128 stands for zero in the data rows.
Here is a table of points, one per row:
[ 88  74 100 150 155  99 163  99 178 180 165 145 192  94 118 167 138  96
 101  90 153 177  95 115  88  25 165  86 140  70 101 166  99 106  63 115
 128 153  78  82  32 137 171 129 150 173  91 104]
[159  95  99  93 104  35 206 114 155 151 100  89 140  80 142 105 179 219
  77 132  68 116 124  92 176  98  73 119 142 148 145 132  89 114  91 109
 111  89 178 112 184 103  99 107  82 121 163 146]
[137 217  84 162 124 138 185  89 177 140  75 154 127 188 151 143 110  45
 162 144  48 117 152 125 127 104  81  82 120 134  88 197 165  84 153 121
 122 133 106 153 115 136  59 202 116 129 160 129]
[180  95 190 163 103 126 122  80  71  74  85 144 141 149 121 251 119 105
 103 189 126  80 112 159 130  86  79 134  84 100 146  63 118 135  76  60
 113 131 113 113 147  62  97 157 164 110 108  90]
[155 144 210  82 136 155 142 195 180  95 129 126 155 155  82 150 108  91
  45 132 168 131 108 111 138  74 158  73 153 137  90 118  75  58 133 137
 128  87  88 149 132  94 140  89  65 101  86 188]
[128 140 204 134 106 113 153 124 186 120  94 212 166 151 160  80  74 152
 132 140  85  89  86 155 153 183 215 135 184 139 134  79 166 146 125 117
 122 120 146  92 176 168 181 190 159 150 105 148]
[138 194 216 176  79 123 153 123 165 159 121 157  59 104 102 178 134 159
 137 167 175 112 193  44  40  90  83 113 183 177 176 107  84  80 108 160
 124 188 115 103 108 144 208 107 159  71 122 147]
[ 77 126 111 154 124 143  90 147  77 138  87 164  76  92 109  84 171 102
  38 193 102 154 152 144 110 110  70  31 168 115 144 144 145 187  60 115
 199 181 159 134 195 157 154 146 123 117 191 122]
[144  69 144 109 176 157  99  65  97 172 186  79 102  95  53  82  64 154
 123 104  94  78 212 106 123 132 129  95  65  99  73 107 168  74 153 111
 149  92 121  93  96 202 123 170 143  81 177 111]
[ 86  87 201 125  59  70 136 193 144 158 178 159  82 107  98 117 132  89
 111  94  80  93  97 145 122 135 222 137  27 174 168 162 131 172 152 148
 125 163 153 152 145 131  46  97 111  77  99 170]
[124 111  91 157 157  79 100 153 102 155  91 151 137  76 138 153  65 179
 171 153 121 150 127 104 131 135 165  79 179  62 162  78  86 108 129 124
 109 148  74 217  87 206  83  94 125  72 102 114]
[162 185 120 230  83  70  86  52 145 142 170 217 177 155 107 172 195 161
  98 105 148 138 132 144 196 193  85 141 104 105 135 156 168 154 128 160
 173  91 163 105 103 138  85  77 140 122 134 130]
[ 92  81  96  97 146 129 159 156 156  53 133 154 149 177 117 153 174 108
  73 162 101  91 145 142 116 206  74 228 125 160 127  30 171 112 104 170
 118 142 113  91 102 198  97 133  84 125 119 111]
[ 79 146 106 167 122  82  82 138 139  90 192 119  89 145 143 150  49  99
 169 124 155 196 116  96 143 195 152 212 166 113  76 116 105  96 127  52
  98 186 162 117 166  85 108 131  26 116  85 169]
[103 126  99 126 247 170  87  97 174  63  85 125  64 116  98 150 131 144
  91 102 124 157 116 179  96 163 127 115 126 176 113 188  52 213 160  93
 108 111  59  89 118 101 152 132 100 124 137  90]
[119 145 141 105 141  99 117  90 128  89 178 104 150 197 181 160 122 157
 145 144 142 162 162 161 122 114 153 151 121 134  52 124 148 216  77 195
  95  61 161 206 103 173 159 105 125  66 198  75]
[150  96 115  76  87 205  98 126 127 145  83  84 147  80 101 197 114 115
 152 123 110  96 127 122 138 142 205 100 204  97  66 181 180 120  77 152
 124 162 187  32 128 176  95  45 122 130  62  43]
[124  87 147 132 157 153 180  50  81 177 161 148 142 126 176 111 128  40
 125  96 123  92 185 135 116 141  79 158 158 137 157 136  77 174 142 115
  73  95 137 160 179 190 124 107 103  84   2 139]
[153 109 147  81 150 123 163 152 155 122 145 102 129  58 120 103  51  90
 178 176 165 188 156 130 191 211 124 157 103 142 182 191 101  99  60 173
 194  74 108  83 174 117 109 177 154 145 141 146]
[ 99 147 125 141 123 159  73 160 129 132 111 109 148 188 150 141 153 104
 154 151 147 106 157  87  99 137 120 140  87  29 192 116  74 145 151 168
  79  79 139  77 166  93 149 194  58 157 136  98]
[166 129 152 153 132 127 141 122  75 118 136 155  84 134 127  81 137 120
  60  90  28 235 143  97 116 130 139 205 147 115 117 110 150  92 116 164
  67  58 139 125 133  55 168 117 178 129  82  47]
[ 51 140  57 102 171 122 156  91 150 115 146  47 164 193 139 119 118 176
 104  88 149 134 102 137 101 128 146  57 139 183 187  92 214  94 118 155
 142 115  79 134 213  74 133 104 177  45  91  95]
[ 80 114  95 178 138 155 162 166  87 105 108 142 190 128  95  95 123 186
 146 118  87  86 192 108 146 125 115 134 127 115  64 192 134 219 126 116
 152 150  34 130 159  79 162 147 182 117 136 163]
[196  41 148 178 134  81  79 148 122 102  94  94 187 204 119  80  98 108
 120 133 140 113 112 136  77 149  98 131 222 145 152 151 111 168 181 157
 101 100 213 148  36 157  88 136 139 135 164 118]
[203  99  86 114  48 142  51  89 224  53 136 147 126  96 170 105 128 109
 135 138 117 108 189 164  38 169 142 122  72 110 116  86 117 127 123 123
 157 109 108 182 150 124 147 143 164 181 108 173]
[ 70 169 150 104  55  79 155 106 131  54 136  72 182 101  78 137 116 110
 108 147 106 149 159  81 159 147 138  71 100 149 195 170 147 138 150  60
 107 156 155 149 145 179 255 167 138 195 102 122]
[159  96 157 111 129 155 137 224 142 158 126 164 191 158 157  94 118 139
 154 110 153 171 111 137  62 157  89 136  70 132 117 173 125  94  95  72
  56 221  96 112 153 140 146  38 177  83 197  95]
[127  73  91 115  66 190 212  48  32 118 155 134 140 167 130 127 106 129
 121 161 142 148 114  95 102 150 183 114  96 130 113 146  97 162 210 190
 219 191 118 165  82  68 117 125 107  97 142 116]
[108 183  98  89  64 127 177 116  77 118 169 104  97 155  69 105 150 163
 172  60 144 122  63 209  96 151 122 100 146  84 121  82  72 119 144 120
  70  69  98  59  98 170 101 139 134 151 193 171]
[147 150  40  22 146 109  61 147 137  86 148 179 129 169 100 111 131  62
 177  84 178 116 112  70 162  73 122 168 154 140 114 134  78 179 178 112
 182 133 154 128 161 128 154 135 184  77 150  96]
[127 110 149  57 170  76 148 105 141 164  86 156 143 137  36 128 210 204
 191 128 146 152 110 167  49 195 146 143 144  66 115 135 155  75 126  88
 170 168 202 208 104  96 121 138 109 150  98 149]
[157 175 136  81 117 188 188 149 150 190 127 150  70 143 136 114  98 124
  57 162 203  97  67  66 141 135 102 154 167  69 174 115 194 215  86 131
 150 126  76 141 109 137 110 133  76 155 134 149]
[194 107 157 104  73 152  76 173 125 190  98  68  81 149 131 162 191 164
 132  89 131 180 138 185 234  71 125 165 122 130 162 129 127 158 101  93
 121 166  63 143 133 150 168 155  76 116 125 119]
[176 147  84 140 202 106 147 150  74 138 159  77 100 169 174 132 208  99
 134  99  96  53 129 116 173 190 230  66 114 175 120  82  47  94  97  78
 174 131 137 120  59 112 130 102 165 143 174 108]
[108 142  92 104 128 166 180 137 132 128 139 155  81 154 113  33 111 197
 156 192 173 163 166 182 170  37 170 137  70 167 154 116  75 118 137  73
 117 132 192 109 111 143  61  99 128 199 118 103]
[143 138  80 117 148 187  66 148 103 126 180 174 127  80 135 163 145 189
 136 213  36  80  71 144 166 116  89 148 125 152 136 183 117 102 105 127
  53 123 131 158  78 110 179 138 126  88 116 163]
[155 122  56 168 131  86  89 149 115 173  46 116  83 112  93 126 100 126
 113 161 213 145 126  87 155 121 157 139  73 190  79 107 202 171 190 140
  52 103 155 108  79  88 163 109 104 147  94 158]
[131  73 163 102 150 139 139 141  57  81 120 155  13 177 234 146 165 150
 169  87 166 164  91 130 129 120 102  79 100 109 135 194 180  86 137 158
 145 103 143 115 113 134 121 128 166 129  69 225]
[ 68 170 208 179  62 133  91 105 124 111  69  52 146 101 208  49 199 122
  91 139 162 105 101  74 121 110 160 185 153 100 114 166 123 107 171  99
 154  76  97  97  78 156  88 124 163  71 153 164]
[143 164 115 172 157 108 189 162 221 114 166  86  89  85 132 109 106 106
  96 121 157  68 126 187 154 114  83 103 123  15 100 118 131  93 214 183
 134 203 165 148 151  98 150 132 194 120  79  64]
[147 155 169 122 114 105 126  95  98  77 109 109 142  95 138  49  99  52
 208  93  87 121 137 153 130  99  50 136 164 144 178  79 207 142  98 148
 111 172  63 124  74  93 124  58  55 183 144 122]
[ 89  94 121 113 115  88 127 136 124 172 201 150  96 111 142 204 149 112
 151 204 156 119 160 127 136 102 145 184 220 158  86 154 172  94 205 133
  84 111  91 131 192  83 130 138 168 204 166 118]
[149 140 107 158 167 193 147 178 106 114 126 156 161  88 169 140  98 130
 129  81 193 102 158 202 140  78 159 147 131 135 215 157 158  64 101  94
 164 103 188 151 118  86 169 165  61 136 202 159]
[112 165 101 116 166 143  81  49  79 171  46 151 191 114 125 160  68 121
 110 108 118 167 110 168 196  93 134 177  82 136 126 100  57  60 121 212
 119 195 123 162 144 154 130  83 178 179 148 183]
[176 162 134 212 194 146 163 143 141 106 128  74 119  96 101 140 177 148
 154 130  86 118  88  63  82  69 151 164 116 133 158 132 158 122  86 143
 148 122 119 171 233 228  65 156  97 169 146 169]
[ 97 122 145 100 161 184 132 129 179 197 133  77 148  83 128 170 149 100
 151 108  79 198 131 128 126 196 107  71 132 126 116  25 134 190 177  77
 171 107 207 124 120  86 106  65 155  99 184 185]
[102 143 197 150 115 114  69 121 154 124 157 153 178  72 137  88 181 129
 177 138 175 127  63 106 148 106 104  76  84 167  77  81 163 137 139 153
 106 119 131 133 119  84  39 238 102 164 106  58]
[ 64 146 109 125 116 115  64 214  81 185 129 104 115 139 162 133  62 161
 106  44  89  79 125 126  81 140  79 147 114 219  79 144  99 130 143 154
 226  98 108 110 143 124 179 147 130 210 105  79]
There is one direction along which these points spread out most. How far along it is each point below, from 0 to 99? 50 is the average, and the first point above lies past it. One standard deviation of the points above along it is 16.
[131  73 163 102 150 139 139 141  57  81 120 155  13 177 234 146 165 150
 169  87 166 164  91 130 129 120 102  79 100 109 135 194 180  86 137 158
 145 103 143 115 113 134 121 128 166 129  69 225] >> 52
[194 107 157 104  73 152  76 173 125 190  98  68  81 149 131 162 191 164
 132  89 131 180 138 185 234  71 125 165 122 130 162 129 127 158 101  93
 121 166  63 143 133 150 168 155  76 116 125 119] >> 38
[176 147  84 140 202 106 147 150  74 138 159  77 100 169 174 132 208  99
 134  99  96  53 129 116 173 190 230  66 114 175 120  82  47  94  97  78
 174 131 137 120  59 112 130 102 165 143 174 108] >> 89
[147 150  40  22 146 109  61 147 137  86 148 179 129 169 100 111 131  62
 177  84 178 116 112  70 162  73 122 168 154 140 114 134  78 179 178 112
 182 133 154 128 161 128 154 135 184  77 150  96] >> 76
[180  95 190 163 103 126 122  80  71  74  85 144 141 149 121 251 119 105
 103 189 126  80 112 159 130  86  79 134  84 100 146  63 118 135  76  60
 113 131 113 113 147  62  97 157 164 110 108  90] >> 31
[ 80 114  95 178 138 155 162 166  87 105 108 142 190 128  95  95 123 186
 146 118  87  86 192 108 146 125 115 134 127 115  64 192 134 219 126 116
 152 150  34 130 159  79 162 147 182 117 136 163] >> 60
[153 109 147  81 150 123 163 152 155 122 145 102 129  58 120 103  51  90
 178 176 165 188 156 130 191 211 124 157 103 142 182 191 101  99  60 173
 194  74 108  83 174 117 109 177 154 145 141 146] >> 44
[103 126  99 126 247 170  87  97 174  63  85 125  64 116  98 150 131 144
  91 102 124 157 116 179  96 163 127 115 126 176 113 188  52 213 160  93
 108 111  59  89 118 101 152 132 100 124 137  90] >> 74
[127  73  91 115  66 190 212  48  32 118 155 134 140 167 130 127 106 129
 121 161 142 148 114  95 102 150 183 114  96 130 113 146  97 162 210 190
 219 191 118 165  82  68 117 125 107  97 142 116] >> 78
[166 129 152 153 132 127 141 122  75 118 136 155  84 134 127  81 137 120
  60  90  28 235 143  97 116 130 139 205 147 115 117 110 150  92 116 164
  67  58 139 125 133  55 168 117 178 129  82  47] >> 50
[112 165 101 116 166 143  81  49  79 171  46 151 191 114 125 160  68 121
 110 108 118 167 110 168 196  93 134 177  82 136 126 100  57  60 121 212
 119 195 123 162 144 154 130  83 178 179 148 183] >> 61
[150  96 115  76  87 205  98 126 127 145  83  84 147  80 101 197 114 115
 152 123 110  96 127 122 138 142 205 100 204  97  66 181 180 120  77 152
 124 162 187  32 128 176  95  45 122 130  62  43] >> 59
